In the data rows, 500 means zero.
Each row of this table is followed by its label. One hidden rule gives the labels. It looks at one to three of the table's principal directions, none of them among the few with the most spread.
(569, 518, 492, 509, 522, 656, 456, 372, 350, 443, 641, 564, 689, 372,
 775, 526, 425, 642, 447, 571, 245, 412, 541, 746, 273, 608, 223, 718,
 802, 286, 355, 295) Z750
(642, 597, 535, 532, 391, 465, 398, 478, 436, 329, 417, 469, 598, 510,
 487, 441, 523, 487, 448, 532, 477, 467, 494, 413, 598, 445, 472, 546,
 453, 381, 560, 498) Z568
(453, 568, 554, 572, 500, 584, 584, 460, 364, 501, 513, 344, 636, 507,
 356, 580, 570, 619, 410, 541, 686, 441, 447, 589, 503, 491, 584, 570,
 459, 386, 427, 473) Z187
(474, 456, 243, 608, 414, 275, 346, 475, 590, 445, 501, 551, 440, 555,
 542, 387, 678, 508, 515, 435, 509, 550, 379, 411, 536, 593, 303, 366,
 543, 402, 787, 661) Z750
(580, 606, 564, 636, 677, 461, 430, 539, 301, 365, 408, 445, 410, 783,
 409, 411, 464, 492, 367, 534, 579, 464, 511, 303, 533, 459, 617, 442,
 542, 381, 517, 470) Z750
(534, 558, 652, 459, 483, 665, 664, 655, 398, 465, 352, 386, 595, 438,
 282, 560, 425, 542, 554, 522, 777, 312, 619, 552, 616, 354, 841, 575,
 320, 694, 468, 508) Z750
(637, 567, 750, 319, 578, 599, 550, 452, 696, 537, 497, 502, 553, 380,
 591, 517, 397, 463, 578, 548, 270, 515, 647, 456, 565, 328, 372, 666,
 538, 651, 265, 373) Z187
(581, 562, 494, 519, 427, 470, 356, 576, 342, 336, 374, 611, 417, 649,
 469, 482, 379, 386, 381, 475, 593, 507, 507, 300, 590, 468, 726, 375,
 339, 503, 510, 515) Z187
(515, 519, 570, 513, 386, 549, 450, 460, 413, 549, 525, 464, 501, 550,
 390, 554, 465, 567, 406, 506, 672, 560, 402, 502, 519, 538, 670, 491,
 459, 418, 464, 450) Z187
(412, 420, 433, 493, 350, 422, 456, 425, 702, 636, 599, 566, 482, 385,
 547, 513, 609, 437, 582, 434, 413, 658, 381, 505, 527, 556, 346, 420,
 478, 465, 604, 547) Z187
(565, 581, 715, 434, 510, 773, 600, 446, 445, 511, 525, 477, 712, 270,
 477, 608, 411, 579, 568, 452, 516, 383, 580, 603, 519, 315, 447, 699,
 572, 549, 288, 311) Z750
(548, 441, 577, 371, 553, 588, 524, 632, 600, 586, 499, 653, 388, 389,
 568, 519, 307, 355, 679, 457, 425, 530, 597, 462, 521, 469, 655, 359,
 476, 759, 485, 449) Z750
(483, 443, 435, 509, 471, 413, 422, 393, 697, 619, 585, 578, 433, 496,
 667, 436, 584, 587, 528, 511, 334, 588, 469, 536, 430, 609, 219, 570,
 696, 446, 576, 507) Z187
(490, 389, 388, 556, 413, 376, 296, 448, 598, 606, 578, 667, 289, 625,
 631, 387, 504, 563, 499, 442, 471, 635, 401, 454, 450, 664, 390, 420,
 689, 416, 689, 522) Z750
(641, 605, 517, 492, 623, 358, 418, 620, 541, 316, 303, 479, 379, 661,
 349, 389, 487, 379, 521, 436, 630, 468, 554, 135, 748, 287, 610, 329,
 355, 671, 586, 617) Z568
(555, 502, 622, 427, 558, 527, 488, 427, 576, 578, 549, 481, 453, 553,
 527, 491, 441, 574, 471, 528, 428, 548, 524, 495, 464, 472, 435, 622,
 624, 514, 368, 410) Z568
(444, 548, 441, 812, 590, 347, 445, 613, 200, 283, 309, 438, 367, 873,
 332, 309, 608, 403, 377, 466, 660, 418, 484, 286, 591, 467, 651, 372,
 421, 262, 782, 630) Z568
(547, 559, 698, 398, 503, 619, 561, 469, 582, 561, 510, 462, 579, 455,
 503, 569, 431, 551, 478, 573, 442, 481, 584, 538, 526, 411, 509, 681,
 491, 571, 304, 399) Z187
(458, 431, 493, 319, 331, 613, 666, 508, 597, 653, 583, 438, 651, 148,
 488, 680, 486, 499, 626, 570, 548, 548, 468, 771, 453, 615, 659, 454,
 325, 652, 398, 512) Z568
(629, 637, 461, 536, 576, 460, 494, 540, 393, 281, 312, 438, 554, 523,
 457, 441, 543, 520, 470, 539, 609, 370, 580, 382, 593, 427, 533, 475,
 429, 541, 520, 580) Z187
(538, 486, 421, 311, 497, 356, 514, 510, 750, 477, 470, 443, 486, 414,
 474, 514, 545, 444, 569, 488, 498, 550, 511, 417, 629, 409, 445, 424,
 330, 727, 433, 644) Z568
(283, 389, 441, 606, 389, 513, 565, 389, 429, 682, 691, 389, 555, 538,
 424, 581, 623, 628, 394, 517, 557, 573, 318, 747, 326, 672, 472, 604,
 574, 246, 525, 474) Z568
(656, 572, 499, 377, 481, 471, 441, 665, 497, 389, 277, 546, 363, 524,
 285, 506, 365, 425, 548, 405, 859, 464, 541, 209, 723, 345, 889, 266,
 251, 869, 528, 609) Z750
(525, 548, 531, 484, 541, 516, 520, 472, 385, 470, 470, 469, 488, 571,
 505, 539, 446, 496, 378, 583, 489, 523, 518, 500, 425, 558, 605, 517,
 461, 470, 358, 464) Z187
(661, 624, 350, 506, 529, 404, 402, 623, 342, 179, 288, 494, 526, 553,
 407, 451, 478, 448, 457, 473, 699, 358, 540, 285, 646, 403, 653, 330,
 326, 609, 576, 631) Z568
(446, 525, 535, 607, 371, 618, 540, 318, 288, 530, 618, 446, 703, 418,
 605, 583, 563, 578, 350, 622, 328, 535, 420, 762, 271, 694, 383, 698,
 610, 129, 402, 349) Z750
(480, 512, 541, 615, 515, 413, 384, 385, 549, 550, 583, 524, 441, 665,
 593, 428, 575, 503, 404, 539, 317, 628, 424, 425, 472, 566, 295, 538,
 641, 253, 545, 449) Z187
(282, 353, 211, 521, 414, 391, 606, 313, 476, 703, 697, 425, 499, 339,
 582, 624, 697, 517, 455, 573, 448, 737, 264, 795, 197, 911, 422, 329,
 496, 303, 482, 588) Z750
(559, 515, 418, 581, 424, 426, 310, 426, 493, 429, 535, 574, 503, 586,
 565, 425, 538, 574, 428, 451, 449, 506, 426, 424, 492, 519, 302, 556,
 658, 346, 618, 478) Z568
(426, 506, 345, 721, 621, 269, 399, 532, 331, 362, 412, 462, 311, 879,
 450, 345, 615, 465, 333, 509, 594, 519, 437, 323, 514, 582, 531, 342,
 483, 288, 680, 648) Z187
(582, 550, 572, 591, 612, 588, 497, 465, 501, 451, 499, 531, 593, 426,
 554, 408, 527, 554, 617, 415, 341, 365, 576, 472, 475, 353, 197, 684,
 796, 452, 598, 381) Z263
(524, 482, 680, 215, 391, 721, 654, 430, 696, 668, 649, 439, 730, 157,
 537, 713, 394, 582, 584, 556, 399, 499, 551, 761, 462, 424, 464, 735,
 465, 684, 172, 352) Z568
(582, 609, 719, 599, 643, 562, 570, 686, 210, 314, 270, 374, 437, 768,
 243, 417, 380, 413, 423, 521, 713, 344, 631, 316, 646, 301, 900, 500,
 340, 519, 506, 489) Z263
(552, 478, 651, 437, 576, 501, 567, 360, 603, 656, 522, 435, 394, 481,
 541, 448, 512, 560, 540, 554, 394, 629, 522, 536, 431, 542, 405, 586,
 643, 491, 385, 437) Z750
(437, 490, 466, 690, 511, 348, 358, 394, 519, 548, 512, 572, 327, 750,
 563, 366, 623, 502, 392, 480, 398, 631, 414, 354, 463, 593, 313, 497,
 657, 262, 659, 518) Z187
(556, 523, 723, 430, 534, 562, 469, 490, 635, 620, 562, 496, 450, 532,
 425, 527, 410, 478, 535, 475, 504, 596, 483, 384, 614, 380, 555, 497,
 511, 563, 407, 395) Z750
(376, 433, 515, 533, 656, 644, 594, 393, 528, 605, 697, 523, 615, 400,
 753, 517, 524, 675, 541, 518, 276, 406, 579, 801, 319, 535, 109, 743,
 825, 365, 354, 365) Z187
(457, 583, 464, 810, 464, 492, 375, 316, 246, 476, 595, 394, 608, 729,
 415, 462, 675, 751, 251, 518, 581, 474, 303, 536, 354, 616, 309, 697,
 796, 015, 631, 396) Z568
(369, 418, 347, 531, 578, 349, 489, 462, 644, 563, 606, 479, 437, 568,
 513, 476, 628, 492, 509, 441, 432, 567, 416, 480, 467, 520, 289, 450,
 563, 469, 569, 587) Z263
(453, 423, 511, 500, 335, 483, 542, 422, 439, 660, 551, 458, 439, 512,
 462, 545, 505, 493, 421, 595, 464, 667, 388, 630, 316, 736, 667, 521,
 481, 384, 515, 472) Z263
(395, 476, 371, 787, 513, 364, 341, 489, 354, 461, 552, 531, 409, 802,
 494, 379, 617, 525, 366, 469, 512, 528, 360, 417, 451, 620, 410, 435,
 647, 161, 772, 531) Z750
(546, 490, 208, 505, 463, 299, 413, 526, 440, 335, 418, 512, 449, 496,
 555, 443, 579, 444, 480, 526, 564, 530, 439, 451, 499, 660, 530, 245,
 380, 494, 630, 694) Z750
(611, 617, 393, 520, 484, 449, 532, 516, 453, 297, 334, 376, 654, 392,
 401, 463, 636, 575, 532, 507, 656, 337, 534, 461, 602, 415, 455, 523,
 424, 556, 592, 626) Z750
(514, 490, 809, 371, 526, 823, 593, 512, 561, 677, 647, 559, 612, 284,
 511, 641, 288, 495, 642, 441, 431, 485, 570, 617, 515, 338, 546, 618,
 580, 617, 278, 240) Z750
(444, 478, 326, 647, 458, 420, 406, 626, 187, 396, 360, 585, 302, 813,
 440, 456, 434, 519, 295, 531, 769, 454, 478, 445, 413, 699, 880, 353,
 405, 445, 645, 605) Z750
(426, 443, 560, 470, 651, 621, 604, 478, 495, 563, 618, 465, 556, 474,
 526, 533, 449, 588, 533, 444, 417, 399, 562, 644, 389, 397, 339, 700,
 694, 519, 362, 387) Z263
(565, 596, 568, 627, 557, 631, 483, 570, 072, 267, 353, 562, 521, 656,
 501, 476, 338, 443, 336, 516, 507, 338, 614, 457, 409, 465, 700, 581,
 505, 370, 440, 384) Z263
(471, 485, 586, 507, 480, 523, 538, 299, 450, 627, 623, 457, 514, 503,
 649, 540, 520, 520, 372, 655, 239, 676, 445, 667, 275, 713, 390, 621,
 616, 240, 321, 372) Z187
(554, 477, 454, 428, 751, 437, 433, 394, 731, 530, 626, 568, 443, 499,
 732, 415, 507, 590, 578, 454, 225, 507, 563, 461, 436, 432, 023, 595,
 841, 551, 405, 441) Z750
(417, 450, 458, 482, 500, 455, 518, 594, 553, 500, 508, 529, 464, 565,
 518, 509, 478, 418, 495, 517, 456, 491, 533, 504, 520, 502, 562, 465,
 392, 557, 523, 560) Z568
(399, 454, 235, 634, 386, 357, 478, 468, 438, 449, 443, 547, 475, 460,
 557, 447, 687, 473, 495, 477, 534, 524, 421, 543, 440, 679, 420, 371,
 450, 383, 718, 667) Z187
(420, 453, 424, 531, 457, 352, 490, 591, 617, 503, 453, 496, 409, 568,
 428, 450, 588, 371, 552, 469, 548, 558, 464, 389, 638, 484, 572, 330,
 315, 548, 671, 661) Z187
(453, 497, 593, 640, 643, 585, 467, 458, 344, 509, 534, 573, 423, 696,
 589, 429, 438, 577, 409, 469, 419, 441, 556, 510, 386, 483, 383, 657,
 756, 330, 462, 360) Z187
(502, 460, 194, 642, 587, 318, 412, 487, 322, 311, 486, 455, 471, 631,
 603, 348, 623, 620, 431, 528, 527, 405, 461, 575, 385, 672, 333, 434,
 653, 298, 679, 634) Z568
(336, 430, 308, 715, 561, 504, 489, 443, 230, 480, 625, 516, 532, 620,
 653, 477, 573, 627, 359, 552, 443, 434, 439, 745, 233, 749, 362, 553,
 720, 160, 566, 469) Z187
(571, 546, 755, 498, 516, 719, 517, 565, 357, 544, 479, 507, 495, 543,
 378, 542, 310, 549, 495, 481, 668, 440, 548, 488, 550, 398, 775, 558,
 523, 541, 411, 336) Z750
(496, 534, 461, 538, 372, 454, 533, 603, 362, 431, 318, 440, 455, 546,
 282, 514, 530, 434, 462, 506, 808, 491, 464, 417, 609, 523, 881, 336,
 207, 566, 612, 641) Z187
(486, 418, 583, 541, 665, 482, 383, 366, 624, 683, 725, 591, 346, 667,
 707, 413, 448, 584, 479, 502, 195, 641, 463, 512, 335, 584, 176, 611,
 918, 321, 466, 325) Z263
(578, 618, 633, 516, 505, 504, 488, 682, 321, 350, 290, 420, 433, 733,
 235, 507, 387, 421, 375, 540, 825, 432, 548, 274, 712, 369, 993, 381,
 185, 603, 482, 561) Z187
(397, 431, 591, 616, 643, 604, 507, 419, 451, 625, 659, 550, 467, 628,
 641, 450, 469, 637, 460, 490, 319, 463, 533, 646, 315, 533, 256, 734,
 862, 303, 464, 328) Z750
(601, 515, 644, 375, 354, 669, 593, 412, 538, 575, 518, 477, 663, 201,
 596, 563, 456, 569, 591, 596, 395, 501, 559, 722, 439, 551, 479, 665,
 530, 519, 377, 390) Z750
(647, 554, 428, 580, 553, 378, 337, 382, 525, 391, 470, 571, 461, 575,
 649, 337, 568, 547, 474, 486, 279, 506, 504, 368, 435, 515, 149, 595,
 779, 368, 619, 472) Z263
(435, 515, 424, 525, 492, 515, 578, 446, 417, 488, 545, 382, 631, 442,
 415, 584, 589, 566, 441, 509, 568, 461, 428, 606, 418, 525, 468, 559,
 489, 432, 453, 508) Z263
(633, 621, 609, 621, 609, 491, 379, 574, 286, 306, 305, 556, 364, 761,
 380, 379, 399, 418, 411, 418, 617, 437, 559, 173, 621, 331, 658, 444,
 498, 481, 559, 464) Z750
(436, 503, 268, 681, 438, 360, 474, 378, 393, 490, 537, 400, 554, 513,
 472, 474, 743, 592, 420, 541, 544, 552, 315, 576, 358, 730, 366, 441,
 591, 231, 699, 592) Z568
(544, 612, 367, 600, 518, 627, 486, 565, 263, 322, 389, 549, 652, 431,
 467, 544, 494, 656, 467, 448, 746, 235, 553, 530, 474, 470, 543, 541,
 562, 547, 554, 495) Z187
(361, 396, 431, 527, 547, 389, 600, 643, 553, 618, 465, 430, 315, 629,
 337, 477, 548, 440, 553, 504, 691, 545, 468, 482, 533, 574, 769, 308,
 351, 628, 655, 665) Z750
(538, 503, 309, 530, 552, 315, 417, 488, 512, 402, 476, 511, 438, 574,
 621, 418, 574, 474, 458, 574, 398, 541, 477, 453, 453, 647, 397, 374,
 521, 436, 589, 609) Z750
(576, 571, 382, 548, 363, 445, 418, 554, 347, 309, 337, 509, 533, 509,
 358, 484, 525, 469, 450, 431, 719, 425, 458, 362, 590, 456, 658, 411,
 347, 528, 636, 596) Z568
(545, 492, 453, 442, 549, 381, 406, 601, 515, 369, 394, 627, 333, 645,
 550, 432, 389, 304, 474, 457, 415, 529, 575, 279, 576, 426, 582, 369,
 369, 629, 500, 568) Z568
(526, 589, 418, 763, 671, 463, 422, 454, 302, 295, 433, 525, 542, 667,
 599, 329, 613, 589, 424, 464, 376, 316, 560, 431, 415, 458, 163, 661,
 807, 246, 660, 467) Z750
(714, 570, 670, 370, 505, 607, 443, 491, 464, 407, 452, 559, 532, 413,
 615, 486, 316, 469, 526, 550, 393, 492, 610, 466, 548, 434, 544, 531,
 511, 554, 330, 375) Z750
(485, 463, 171, 478, 445, 334, 492, 752, 321, 251, 312, 513, 434, 549,
 430, 491, 472, 355, 478, 526, 750, 397, 521, 462, 559, 612, 894, 159,
 128, 673, 658, 780) Z568
Which label does each new row get?
(546, 497, 427, 440, 482, 302, 374, 528, 747, 438, 501, 533, 449, 545,
 531, 430, 555, 376, 547, 466, 380, 582, 469, 300, 666, 414, 354, 384,
 408, 566, 596, 613) Z568
(437, 447, 396, 368, 470, 238, 592, 646, 674, 517, 403, 341, 346, 546,
 246, 536, 580, 225, 548, 532, 667, 687, 407, 317, 692, 505, 871, 110,
 002, 738, 565, 790) Z263
(467, 444, 743, 406, 431, 636, 593, 571, 610, 712, 558, 491, 461, 442,
 354, 588, 374, 403, 603, 472, 529, 587, 495, 506, 561, 413, 748, 503,
 399, 641, 458, 404) Z263
(519, 469, 398, 335, 420, 541, 620, 535, 473, 484, 472, 426, 593, 272,
 432, 616, 471, 507, 559, 518, 639, 462, 502, 647, 463, 539, 675, 438,
 330, 691, 403, 569) Z263
(663, 514, 446, 270, 412, 643, 542, 576, 545, 441, 492, 522, 689, 132,
 545, 611, 370, 561, 668, 508, 578, 369, 573, 654, 519, 476, 587, 481,
 441, 782, 414, 482) Z263
(581, 581, 533, 435, 428, 329, 449, 605, 507, 368, 316, 449, 389, 642,
 292, 501, 469, 222, 420, 523, 593, 629, 464, 172, 712, 411, 848, 253,
 085, 618, 514, 636) Z263
(562, 424, 298, 266, 297, 443, 489, 494, 725, 548, 601, 479, 632, 162,
 569, 607, 528, 552, 638, 548, 532, 555, 415, 685, 511, 642, 486, 374,
 379, 682, 508, 611) Z568
(622, 584, 378, 489, 538, 366, 471, 546, 638, 299, 328, 479, 562, 436,
 471, 382, 629, 491, 608, 430, 488, 348, 589, 322, 650, 310, 277, 540,
 494, 667, 664, 646) Z568
(620, 619, 639, 528, 543, 473, 471, 631, 423, 399, 293, 425, 396, 704,
 197, 456, 439, 434, 453, 463, 774, 458, 523, 187, 703, 310, 843, 417,
 330, 642, 569, 541) Z263
(490, 487, 555, 392, 448, 473, 585, 434, 744, 631, 555, 367, 574, 357,
 397, 552, 609, 543, 591, 500, 519, 567, 447, 535, 576, 430, 408, 558,
 450, 596, 466, 539) Z568
(361, 328, 422, 170, 131, 511, 655, 419, 927, 816, 779, 410, 735, 002,
 535, 779, 583, 455, 658, 591, 355, 720, 338, 879, 453, 671, 474, 495,
 234, 660, 372, 560) Z568
(631, 623, 553, 611, 454, 512, 400, 657, 254, 224, 267, 524, 511, 691,
 349, 410, 411, 442, 408, 462, 662, 313, 584, 279, 645, 331, 737, 528,
 382, 497, 639, 515) Z568
(479, 307, 509, 160, 368, 660, 526, 277, 776, 811, 898, 601, 615, 063,
 832, 701, 357, 593, 629, 521, 164, 714, 424, 916, 256, 681, 209, 606,
 698, 547, 143, 294) Z263
(488, 465, 431, 466, 610, 549, 592, 773, 296, 337, 361, 514, 449, 553,
 452, 490, 334, 402, 547, 507, 677, 304, 656, 534, 542, 460, 870, 344,
 299, 703, 516, 592) Z568
(505, 577, 380, 583, 401, 476, 480, 355, 540, 505, 559, 396, 710, 353,
 432, 551, 723, 668, 486, 489, 571, 479, 354, 556, 473, 538, 258, 584,
 605, 367, 596, 518) Z750
(427, 467, 389, 498, 550, 367, 466, 287, 768, 591, 701, 442, 591, 448,
 635, 485, 718, 610, 499, 485, 232, 584, 400, 564, 419, 511, 000, 661,
 738, 353, 479, 502) Z568
(477, 456, 272, 573, 517, 300, 431, 480, 488, 461, 464, 539, 362, 559,
 562, 416, 609, 426, 494, 497, 474, 602, 419, 427, 441, 672, 452, 280,
 497, 439, 664, 641) Z750
(659, 546, 501, 470, 456, 542, 441, 355, 550, 413, 534, 490, 684, 300,
 665, 432, 558, 657, 572, 502, 339, 416, 536, 610, 477, 461, 120, 708,
 740, 400, 489, 424) Z568
(553, 479, 368, 365, 502, 548, 520, 621, 501, 436, 489, 525, 561, 328,
 470, 576, 409, 522, 607, 451, 668, 387, 528, 554, 530, 472, 634, 376,
 420, 749, 487, 553) Z263
(552, 509, 673, 407, 519, 822, 565, 376, 446, 620, 676, 541, 705, 263,
 678, 625, 350, 727, 527, 544, 378, 406, 577, 815, 311, 521, 340, 802,
 799, 461, 224, 214) Z187
(520, 581, 377, 639, 535, 505, 454, 519, 245, 265, 387, 576, 567, 537,
 633, 450, 518, 486, 407, 533, 472, 364, 573, 506, 453, 558, 454, 479,
 502, 351, 536, 523) Z187
(460, 395, 572, 328, 514, 569, 544, 526, 720, 675, 644, 579, 468, 343,
 601, 578, 388, 421, 650, 473, 365, 597, 524, 580, 510, 482, 481, 440,
 489, 668, 385, 442) Z750
(385, 390, 595, 401, 694, 576, 624, 467, 642, 706, 665, 537, 408, 425,
 592, 556, 422, 414, 619, 447, 306, 606, 532, 572, 407, 464, 389, 474,
 604, 597, 317, 400) Z750
(431, 478, 610, 474, 574, 544, 550, 486, 574, 654, 649, 437, 500, 512,
 487, 582, 479, 479, 502, 563, 464, 615, 440, 553, 500, 544, 554, 427,
 479, 449, 387, 433) Z750
(519, 504, 299, 388, 292, 483, 590, 601, 384, 375, 426, 373, 684, 274,
 356, 643, 526, 464, 506, 571, 747, 438, 435, 646, 524, 605, 827, 333,
 140, 621, 516, 662) Z263
(684, 618, 798, 578, 583, 697, 364, 482, 302, 356, 436, 628, 509, 614,
 580, 396, 298, 520, 458, 433, 414, 389, 635, 354, 576, 282, 436, 678,
 711, 369, 406, 250) Z187
(305, 447, 426, 660, 284, 553, 547, 243, 310, 686, 704, 413, 642, 455,
 540, 631, 670, 658, 290, 611, 450, 644, 268, 841, 180, 850, 405, 654,
 619, 050, 461, 405) Z187
(447, 477, 519, 560, 642, 551, 509, 387, 452, 631, 650, 489, 466, 563,
 586, 521, 497, 618, 439, 539, 414, 558, 450, 606, 312, 627, 368, 558,
 754, 351, 404, 377) Z750
(555, 429, 606, 329, 620, 423, 526, 499, 768, 585, 563, 454, 395, 507,
 587, 430, 453, 459, 609, 545, 309, 590, 575, 486, 563, 435, 385, 510,
 533, 626, 399, 511) Z568
(427, 475, 466, 561, 607, 490, 567, 605, 395, 476, 422, 530, 391, 615,
 429, 483, 460, 391, 494, 455, 519, 451, 552, 425, 444, 473, 636, 453,
 465, 581, 560, 531) Z263
(382, 395, 642, 380, 340, 642, 657, 511, 705, 737, 600, 511, 576, 241,
 537, 612, 489, 461, 665, 523, 447, 568, 527, 726, 541, 512, 559, 545,
 369, 604, 434, 472) Z187
(531, 420, 585, 252, 456, 675, 602, 363, 701, 698, 676, 563, 616, 165,
 740, 622, 395, 597, 614, 553, 211, 540, 580, 797, 303, 559, 271, 744,
 687, 634, 227, 330) Z568
(472, 417, 529, 409, 410, 490, 503, 370, 654, 662, 631, 522, 488, 430,
 644, 524, 506, 542, 494, 561, 289, 633, 469, 645, 377, 617, 339, 625,
 599, 447, 407, 443) Z568
(527, 515, 521, 482, 400, 566, 472, 447, 465, 497, 521, 563, 568, 412,
 598, 539, 466, 506, 473, 535, 419, 519, 503, 574, 452, 559, 470, 553,
 508, 436, 440, 435) Z187
(578, 534, 416, 445, 195, 441, 469, 397, 612, 547, 429, 526, 571, 258,
 481, 553, 620, 478, 537, 523, 510, 625, 397, 495, 498, 626, 504, 466,
 382, 540, 607, 572) Z750
(434, 452, 574, 611, 461, 529, 460, 622, 381, 505, 431, 597, 350, 685,
 427, 433, 412, 421, 483, 428, 609, 482, 527, 415, 562, 462, 724, 449,
 446, 476, 636, 498) Z750
